One turn moves each row of this set onto another row. After a few examples, where does it send each row asked below?
fus: .29  .10  -.26  -.12  .05  -.11  -.07  .10  .01  -.31  -.26  -.25  -.03  -.06  .08  -.22  -.07  -.08  -.03  -.03  -.05  .09  .05  -.10  -.37  .15
Gir: .13  .15  -.38  -.11  -.18  -.01  -.27  .20  -.24  -.19  -.17  -.02  .30  -.02  .15  -.34  .20  .09  -.04  -.09  -.07  .17  -.01  -.17  .08  -.04
rup: .08  .10  -.03  -.34  -.12  .10  -.52  .02  -.12  -.09  .17  .21  .02  -.07  .05  -.20  .06  .18  .13  .12  .14  -.08  .12  -.26  -.10  -.02
Vobuz: .00  .21  -.05  -.27  -.10  -.03  -.38  -.07  .01  .05  .00  .21  .15  -.10  .13  -.28  -.06  .23  -.11  .07  .12  -.05  .18  -.19  -.20  .05
fud: .03  .18  .17  .04  .26  .06  -.12  .14  -.01  -.15  -.08  .14  -.22  .25  .35  -.14  -.26  .21  .08  -.03  -.03  .05  .04  -.04  -.27  .14
paga: .08  .09  -.04  -.11  .04  -.08  -.14  .08  -.28  -.16  -.15  -.22  -.03  -.17  .15  -.06  .19  -.18  .40  -.06  -.27  .07  .03  -.17  .03  .08
duv: -.05  .06  -.20  .03  .04  .08  .01  .30  -.15  .02  .01  .44  .01  .18  -.16  -.46  -.11  -.03  .32  -.10  -.05  -.02  .09  .15  -.18  -.21
Menub: .01  .09  -.26  -.09  -.04  -.10  -.42  .17  -.35  -.22  -.05  -.13  .14  -.11  -.03  -.15  .25  -.05  .21  -.12  -.14  .07  -.03  -.13  .10  .01
dap: -.03  .13  .03  .07  .16  .03  .16  .28  -.14  -.04  -.07  .32  .04  .18  -.21  -.39  -.23  -.14  .35  -.16  -.19  -.01  .10  .15  -.23  -.15
Fuz: .12  .10  -.01  -.08  .06  -.10  .03  .32  -.07  -.16  .20  -.07  .00  -.23  .01  -.23  .18  -.22  -.02  -.13  -.02  -.03  -.40  -.31  -.28  -.30
Bobuk: .13  .13  .08  -.12  .07  -.13  .14  .34  -.04  -.15  .15  -.07  .00  -.15  .01  -.24  .20  -.20  -.08  -.13  -.08  .04  -.34  -.29  -.29  -.28
peb: .13  .19  .02  .03  .16  .05  -.19  .17  .02  -.25  -.05  .21  -.11  .36  .22  -.21  -.26  .36  -.09  -.05  .04  .13  .04  -.03  -.28  .06
muk: .04  .13  -.01  -.04  .06  -.20  .04  .27  -.04  -.02  .16  .03  .03  -.25  .03  -.29  .22  -.15  -.12  -.14  .00  .05  -.31  -.32  -.18  -.31
nol: -.01  .25  .17  -.34  .00  -.10  -.14  -.06  .06  -.01  -.15  .13  .20  -.06  .06  -.20  -.13  .12  -.14  -.02  .01  .09  .28  -.25  -.20  .12
Karo: -.01  .06  .01  .07  .12  .06  .05  .31  -.19  -.09  .02  .29  .03  .19  -.29  -.34  -.14  -.13  .41  -.13  -.14  -.03  .07  .14  -.16  -.18
Mon: .26  .10  -.33  -.17  -.12  -.08  -.04  .20  -.05  -.25  -.23  -.07  .09  .00  .15  -.35  .14  .04  -.12  -.02  .00  .23  .18  -.21  -.14  .06
piz: -.15  .20  .21  .07  .22  -.05  -.38  .13  -.25  -.16  .06  .17  -.04  .24  .13  -.03  -.07  .19  .18  -.17  -.18  .03  -.02  -.05  .04  .02
feku: .06  .14  .03  .00  .09  .01  -.28  .28  -.10  -.26  .03  .30  -.06  .44  .14  -.21  -.08  .34  -.11  -.09  .05  .21  .09  -.15  -.03  .00
Sako: .06  .12  -.01  -.04  .04  -.11  .03  .28  -.07  -.02  .16  -.03  .02  -.28  .08  -.26  .19  -.19  -.03  -.11  -.03  -.03  -.40  -.29  -.20  -.30
tef: -.03  .05  -.17  .08  .09  -.01  .05  .25  -.06  .00  -.07  .39  .03  .12  -.23  -.48  -.17  -.04  .23  -.07  .01  -.02  .18  .15  -.26  -.16
Zetu: -.02  .07  -.13  .04  .06  .11  -.04  .33  -.25  -.06  .04  .33  .08  .19  -.24  -.41  -.13  -.05  .38  -.12  -.11  -.04  .04  .14  -.18  -.22
Sepo: .12  .15  .20  -.42  -.11  .23  -.32  .08  -.22  -.16  .14  .13  .05  .06  .08  -.08  .06  .10  .37  .11  -.06  -.06  .04  -.33  -.10  -.03
Fam: .14  .18  -.09  -.12  .07  -.01  -.03  .03  -.17  -.21  -.27  -.31  .01  -.16  .25  -.12  -.06  -.12  .22  -.07  -.24  -.01  -.06  -.09  -.27  .15
vokis: .09  .15  .07  -.07  .05  -.16  .12  .30  -.02  -.12  .12  -.06  .14  -.17  -.02  -.29  .12  -.19  -.14  -.19  -.08  .08  -.35  -.28  -.25  -.28
fazi: -.10  .19  .15  .03  .10  .00  -.37  .25  -.27  -.14  .04  .30  .03  .35  .19  -.17  .01  .31  .05  -.15  -.10  .19  .04  -.15  .13  -.03
zozot: -.09  .17  .25  .08  .32  -.06  -.23  .08  -.10  -.15  -.04  .09  -.27  .18  .22  -.04  -.15  .16  .26  -.07  -.12  .04  .05  -.06  -.11  .12
zufo: .04  .15  .00  -.04  .09  -.20  .07  .27  -.01  -.08  .13  -.03  .07  -.25  -.03  -.26  .16  -.20  -.15  -.17  .03  .03  -.32  -.27  -.20  -.30
vor: .12  .22  .34  -.43  -.03  .19  -.23  .08  -.17  -.25  -.02  -.04  .17  .08  .00  -.01  -.16  .04  .20  -.07  -.21  -.08  .02  -.25  -.24  .05
ror: -.06  .12  -.06  .10  .16  -.02  .06  .23  -.06  .01  -.10  .30  .08  .12  -.20  -.44  -.26  -.08  .24  -.17  -.07  -.01  .11  .20  -.31  -.16
nor: .08  .26  .30  -.36  .04  -.06  -.17  -.01  .03  -.24  -.11  -.04  .15  .05  -.08  .00  -.18  .02  .02  -.06  -.11  .04  .22  -.24  -.27  .13

Vobuz turns into -> nol
zozot turns into -> piz
Gir turns into -> Mon
Now find these:
Karo turns into -> Zetu
vokis turns into -> Bobuk

